(in the rows, 128 means zero)
One hidden turn or mirror swaps the rows below in pairs. Which row is each named row swapped with?
povob: [121  98 143 136 115 161 115  91 134 126 135 135 129 104]
fos: [150 165 122 136 167 144 158 131 120 139 127 147 149 122]
nof: [106 124 139 145 132 146 134 133  86 142 137 126  87 121]
timot: [125 167 132 135 138 131 183 112 103 135 139 134 141 111]
teliz: [136 141 112 128 132 171 147 104  88 123 104 137 148  99]
Bapid: [132 125 114 177 102 142 142 123 123 106 126 147 138 129]
nade: [133 125 126 103 156 159 182 109 124 152 124 148 133 122]
favi: [136 143 147 103 145 116 104 136 121 139 110 125 136 110]
Sokaz: [106 112 113 150 110 124 135  98 109 127 100 132 129 155]
Kul: [140 135 124 121 152 157 146 160 120 154  96 141 133 114]
Kuz: [131 125 106 140  91 152 122 134 133 128  95 134 126 124]
fimu: [120 164 117  96 158 126 148 116 110 157 126 124 128 117]
fusod: [106 130 109 130 129 119 147  86 151 112 136 125 115 131]
gete: [142 109 130 102 138 125 127 144 115 119 129 149 129 170]
pugif: [134 115 101 144 125 132  99 112 108 124 116  98 137 135]
Bizo: [121 128 127 144 110 117 157 123 115 104 139 162 150 154]
Tonar: [124 125 146 120 174 143 104 111 106 152 126 141 132 128]
fera: [106  83 126 138  98 128 149 132 126 111 131 146 128 129]
Bep: [105 114 125 132 176 123 165 124 122 129 143 144 106 135]
Nomo: [156  97 122 114 160 169 149 137 122 139 144 125 137 108]
tosut: [105 122 133 149 124 109 135 126 116 130 140  84 146 127]
ged: [135 110 119 132 134 152 134 124  96 106  98 157 166 131]
godup: [140 116 145 119 144 138 168 138 122 136 166 109 158 139]
gepi: [125 134 118 139 106 129 136 116 100 132 163  97 136 153]
Dov: [130 104 140 126 103 150 121 140 113 127 138 144 104  96]
ful: [134 124 120 100 137 149 148 137 122 138 183 135 130 140]
kuv: [135 126 147  95 131 129 129 115 164 118 124 129 147 131]
riv: [129 133 136 130 116 145 162 107 112 135 122  89 112  93]

tosut pairs with ful
teliz pairs with ged
Kul pairs with Kuz
kuv pairs with nof
fimu pairs with fera
Bizo pairs with timot

One hidden turn or mirror swaps the rows below in pairs. Which row is each named row swapped with?
zanu: [149  89  70 122 166 122 105 126 172 152 129 147]
gopat: [149 153 131 119 191 111  99 133 123 127 129 119]
Beda: [152  69 110 114 159 117  92 145 163 111 101 138]
lin: [166 135 113 127 183  82 103 117 130 111 145 112]
soga: [121 114  99 105 167 132  78 156 156 130 124 165]
fub: [143 116 108 130 132 115  99 158 177 131 158 155]
Zom: [165 145 135 122 179 120  96 108 136 112 132 103]
Nimit: [150  94  99 128 156 117  64 150 175 140 131 162]
Nezu: [162 142 128 130 146  96 117 134 139 128 165 125]
fusu: [167 120 104 127 186 104 111 111 150 156 140  97]
rese: [172  95 137 118 173 102 101 126 133 114 107 101]
Fozof: [132 115  98 149 142 129  99 121 109 114 134 106]
zelun: [125 107 101 162 145 145  83 144 150 121 128 110]
fer: [134 100  95 108 149 143  74 132 169 115 124 159]

Beda pairs with rese
soga pairs with gopat
Nimit pairs with lin

One hidden turn or mirror swaps the rows below in pairs. Which row is each named row swapped with?
Pone: [131 157 122 119 155 135 120 123 155 140 146 140 130 159 143 127 134 134
 124 114 145 129  95 102 153 124  97 149 112 111 123 117]
mip: [145 167 125 141 151 123 125 133 129 113 144 132 106 122 135 137 154 101
 115 152 139 145 138  92 135 147 119 139 168 127 126 155]
zule: [104 125 128 123 142 135 140 120 172 132 139 134 109 155 139 128 132 134
 126 114 131 125  89 104 131 129 114 149  99 122 131 101]
fupo: [114 128 136 104 132 117 137 135 148 130 135 137  99 154 135 134 137 129
 126  98 133 146  92  95 148 117 106 151 121 112 128 111]
Lino: [ 94  95 138  97 114 116 140 142 122 129 108 148 116 115 111 119  93 150
 130 101 116 127 116 136 128 109 133 133  94 121 132 113]
gipu: [163 167 118 141 144 130 135 143 110 116 142 109 134 141 135 128 144 103
 118 163 146 146 134  96 137 138 121 141 166 127 125 131]
bon: [151 172 118 139 143 131 131 134 137 119 142 108 111 154 155 133 152 116
 120 156 137 152 131  93 151 136 121 135 154 120 127 143]
gako: [121 126 126 132 128 120 129 140  96 112 109 146 126  72 105 116  96 128
 118 156 117 121 168 144 109 137 153 114 134 139 132 157]
kilif: [146 176 133 139 130 129 117 124 123 127 140 101 109 143 135 141 140 104
 112 164 138 150 142  93 140 135 114 134 162 129 131 154]
kamif: [104 103 125 107 121 121 138 132 122 138 103 149 130  97 113 110  73 155
 128 124 119 113 132 154 117 124 151 114  96 133 135 123]
Fale: [135 153 123 117 150 124 134 121 161 139 146 131 106 157 150 134 142 121
 124 120 147 141  96  92 148 137 110 143 136 119 128 121]
novoz: [145 153 107 157 132 135 119 122 124 111 150 100 107 116 142 141 146 111
 128 159 123 154 156 104 121 120 124 137 159 141 138 157]
pinaz: [ 99 110 127 117 117 126 136 145 123 136 108 151 133  98 109 109  73 163
 128 132 118 114 134 156 122 119 145 124  92 133 141 126]
vigu: [ 96 102 140 122 110 131 130 142 129 138 100 135 128 104 106 111  89 157
 120 122 111 103 120 152 121 114 137 118  88 122 140 125]
galat: [129 125 107 152 116 133 122 128 101 111 127 110 122  83 122 127 108 130
 130 161 109 138 176 139 105 113 148 121 137 150 142 158]
nor: [ 86 109 125  97 124 133 121 161 144 134 113 147 130 119 111 114  89 159
 122 120 107 107 111 131 124 117 129 130  91 106 126 135]
rif: [120 123 119 130 114 129 135 144  97 118 100 125 136  94 119 108  83 148
 124 159 110 123 167 154 120 123 162 106 114 135 134 147]
nuta: [138 128 120 133 122 127 139 151  79 115 109 123 152  94 105 108  90 128
 121 166 125 122 163 145 114 128 153 119 135 138 130 132]
Nuvad: [100 105 131 128 115 120 128 143 125 145 108 142 140 105 115 117  82 158
 126 118 109 107 133 159 129 124 139 125  82 124 120 132]
Nire: [154 171 120 148 136 117 139 137 106 121 144 125 133 137 139 157 141 109
 112 169 129 140 132 110 125 122 135 120 170 136 116 153]
Mavog: [144 168 115 150 134 123 121 126 134 122 138 114 121 139 143 147 152  99
 120 163 138 145 142  97 134 150 118 137 162 130 121 152]
zomi: [117 124 105 130 106 124 123 140  89 133 111 120 143  83 115 115  89 132
 122 149 105 117 165 163 112 119 144 117 125 133 136 135]
fule: [ 88 100 129 118 129 133 142 126 151 131 117 144 122 124 120 116  97 151
 127 115 118 110 107 135 115 123 135 135  78 129 135 103]
Sazo: [131 160 125 128 146 129 131 135 164 137 151 134 109 158 147 133 144 130
 124 128 145 143  98  94 152 132 104 153 132 120 133 123]
dum: [138 144 120 143 119 115 141 144  83 120 120 135 148 103 118 144 102 128
 115 172 113 123 152 145 109 115 159 104 146 143 120 155]
telag: [103 139 124 103 140 136 118 155 169 135 138 136 116 155 134 128 131 140
 120 118 123 124  89  94 142 124 104 147 115  98 122 134]
buk: [128 150 129 137 141 122 124 134 162 146 147 126 117 160 151 139 145 128
 122 115 133 134 100 102 158 136 101 152 119 110 114 130]
zus: [121 135 133 131 107 125 121 132  90 127 104 116 130  95 104 121  82 131
 116 167 116 126 172 144 115 123 149 110 129 140 137 156]
nov: [118 126 117 142 110 120 125 134 100 122 102 129 143  90 110 127  92 127
 123 167 115 119 172 149 108 140 154 112 128 142 127 155]
leb: [124 148 138 132 135 134 127 133 165 138 139 119 106 157 140 133 151 128
 116 119 135 129  87  96 149 126 100 145 125 109 134 122]
Dap: [146 171 103 139 134 128 120 131 128 134 152 103 120 139 151 138 155 101
 118 145 130 145 131 105 141 131 105 145 164 118 129 133]
rilib: [106 117 124 112 131 132 124 131 123 138 112 154 150 111 113 108  78 161
 127 116 123 105 125 153 128 113 130 126  80 122 129 119]

Nuvad pairs with buk
novoz pairs with galat
fule pairs with zule
kamif pairs with Fale
zomi pairs with Dap
nuta pairs with gipu
dum pairs with Nire
vigu pairs with leb

One hidden turn or mirror swaps the rows below in pairs. Which row is each named row swapped with?
Nagag: [117 144 138 136 140 133 149 134 110 147  90 126 148 110 144]
kugo: [101 145 128 137 108 166 119 127 142 119 122 134 141  97 138]
zono: [135 125 144 107 140 119 131 133 123 159 144 151  91 168 126]
rem: [150 143  97 122 156 138 128 146 124  88 127 129 135 136 119]
led: [155 128 142 114 135 119 152 140 121 158 129 147  94 160 124]
zimer: [173 134 113 119 147 121 151 152 123 124 132 133 105 151 118]
gima: [152 115 158 110 103 112 118 144 137 153 148 126 101 126 115]
zepiv: [145 135 138 133 106 115 104 123 143  95 147 114 124 100 110]
Rubog: [114 140 118 117 153 152 101 131 120  85 123 137 146 126 120]
dovu: [136 130 160 117 129 117 114 154 103 142 110 115 123  94 125]
Fitud: [135 131 155 127  92 138 136 139 139 163 135 135  96 113 131]
Susu: [133 133 146 112 129 103 126  97 135 160 154 153 116 158 134]
puda: [ 97 139 118 113 157 150  97 123 126 101 133 145 140 142 127]
rez: [101 142 115 138 128 153 134 113 145 117 117 135 165 126 141]
pobo: [107 140 131 111 140 123  90  93 135 111 151 145 148 134 129]
leki: [140 146 123 156 111 118 168 103 149 135 127 132 128 133 135]

Fitud pairs with kugo
Rubog pairs with led
gima pairs with rez

One hidden turn or mirror swaps the rows below in pairs. Which row is each named row swapped with?
tufen: [145  93 145 111 130 170 120 141 136 122 140 144]
repe: [169 102 165 113 127 140 122 127 146 136 120 142]
soro: [119 125  87 141 153 114 131 137 115 156 119 115]
Kema: [148  89 152 105 114 155 137 142 157 140 121 134]
nize: [147 129 117 139 147  92 133 124 128 165 103 118]
Vugeg: [114 118 100 167 143 129 157 138 156 134 124 117]
lotil: [153 113 146 138 156 160 117 136 158 105 132 148]
ras: [112 145 108 139 153 106 135 124 125 153 104 111]
gaz: [112 144 100 122 154 104 147 136 127 162 121 140]
ved: [131 138  96 133 157 100 113 135 130 154 117 115]
nifas: [155 108 150 103 134 153 102 138 150 121 138 141]
nopi: [139 113 167 107 129 163 123 127 147 118 126 141]
Moko: [139 128 160 100 128 167 138 137 141 124 146 131]
turis: [130  99 132 149 129 161 151 140 167 113 136 134]
saf: [133 138 101 162 175 116 127 134 141 132 115 125]
Betin: [125 117 101 132 135 106 147 139 139 171 102 109]
Lated: [136 116 152  94 133 154 136 140 147 131 140 165]
Fiki: [115 156 108 127 149 117 149 134 122 155 126 106]

nize pairs with repe
ved pairs with nifas
saf pairs with lotil
gaz pairs with Lated

One hidden turn or mirror swaps the rows below in pairs. Which row is each named row swapped with?
pide: [155 116 125 128 121 147 149  98 139  84 105 107 114 155 141 157 126 114
 124 103 133 136 133 127 122 127 119 149 165 138 140 128 128 159 130]
Duni: [120 109 130 125 100 123 157  98 138 169 152 145 112  95 120 112 163 176
  95 143 116  88 140 110 154 132 131 112 164 152 136 125 129 141 136]
tepas: [ 74 135 121 106 105 121 120 164 119 146 136 128 103 112 113 134 149 136
 131 149 106 136  98 103 180 144 135 127 119 153 138 128 126 129 164]
Veveb: [116 129  98 150  79 134 140 173 136 133 118  99 142 102 141 117 124 122
 104 117 124 113 140 109 123 176 154 127 142 165 144 109 149 159 141]
Fuzim: [154 124 140 118 126 141 146 100 139 131 110 117 109 162 113 156 120 115
 142 100 136 142 106 101 139 109 125 143 171 120 147 104 133 165 143]
fur: [ 94 170 105 132  91 120 131 149 108 126 107 137 127 123 141  93 130 146
 145 164 117 134 147  95 160 146 143 124 120 157 154 133 156 149 151]
pum: [136 109 157 132  88 123 174 118 143 126 151 123 132 119 129  96 163 152
  85 109 130 104 141 110 129 122 109 133 164 145 152 111 124 153 142]
Pera: [140 111  85 149 105 143 149 115 150 151 107 114 129 116 133 150 106 127
 121 130 109  97 142 116 122 166 164 115 162 162 141 110 142 165 119]
Vamef: [ 90 116  89 122 108 131 118 132 130 174 120 128 104 107 106 145 128 140
 141 151 100 122 101  97 180 153 159 122 142 159 127 122 137 149 147]
dibo: [ 97 142 144 129  96 130 127 164 124  97 118 129 155 134 131 119 148 130
 132 127 105 146 137 116 141 121  94 130 115 154 181 113 129 153 138]
rusis: [100 149 163 104 121 119 141 143 119 142 144 141  96 117 112 129 149 144
 129 124 126 143 106 109 179 125 109 123 119 131 157 121 112 124 164]
talek: [ 87 138  94 116 109 130 105 148 111 129 124 130  98  93 135 138 152 151
 116 147 123 130 127 118 170 163 143 129 129 159 116 155 143 127 150]
sus: [137 126 105 142 125 149 132  92 137  97 104 112 100 122 141 170 121 133
 125 126 125 118 141 148 125 139 139 135 160 159 114 149 146 150 117]
bag: [137 114 130 135  97 137 149 141 141 111 112  94 133 155 121 130 121 100
 132  89 130 144 105  96 134 128 126 155 160 138 153  94 133 175 151]
Viza: [139 139 164 110 138 131 153  97 131 146 130 142  93 139 108 150 131 140
 140 109 132 139 112 110 164 108 111 123 146 117 158 112 114 139 149]
tiz: [146 149 116 139 115 135 158  90 131 114  87 131 128 164 139 121 104 131
 159 146 116 128 152 103 134 122 138 127 151 143 165 119 146 170 126]
Gizu: [132 144 112 125 130 143 108  89 122 166 101 160 127 120 115 153 131 162
 151 139 122 132 143 107 156 116 126 110 157 134 154 120 157 163 117]
Neben: [119 109 155 125  90 130 182 116 149 104 150 122 129 141 132 109 145 132
  97 129 101 101 134 120 128 126 110 128 146 164 168 121 104 147 140]
Goza: [130 139 128 119 100 132 137  99 122 179 143 148 108  97 123 108 150 173
  96 128 146 105 139  94 154 140 142 115 175 139 132 133 155 149 147]
betab: [101 144 110 140  98 135 115 152 119  89 118 106 108  99 148 137 141 136
 108 124 135 131 136 140 136 156 134 142 134 164 113 156 154 139 142]

tiz pairs with fur
rusis pairs with Viza
talek pairs with pide
Fuzim pairs with tepas
betab pairs with sus

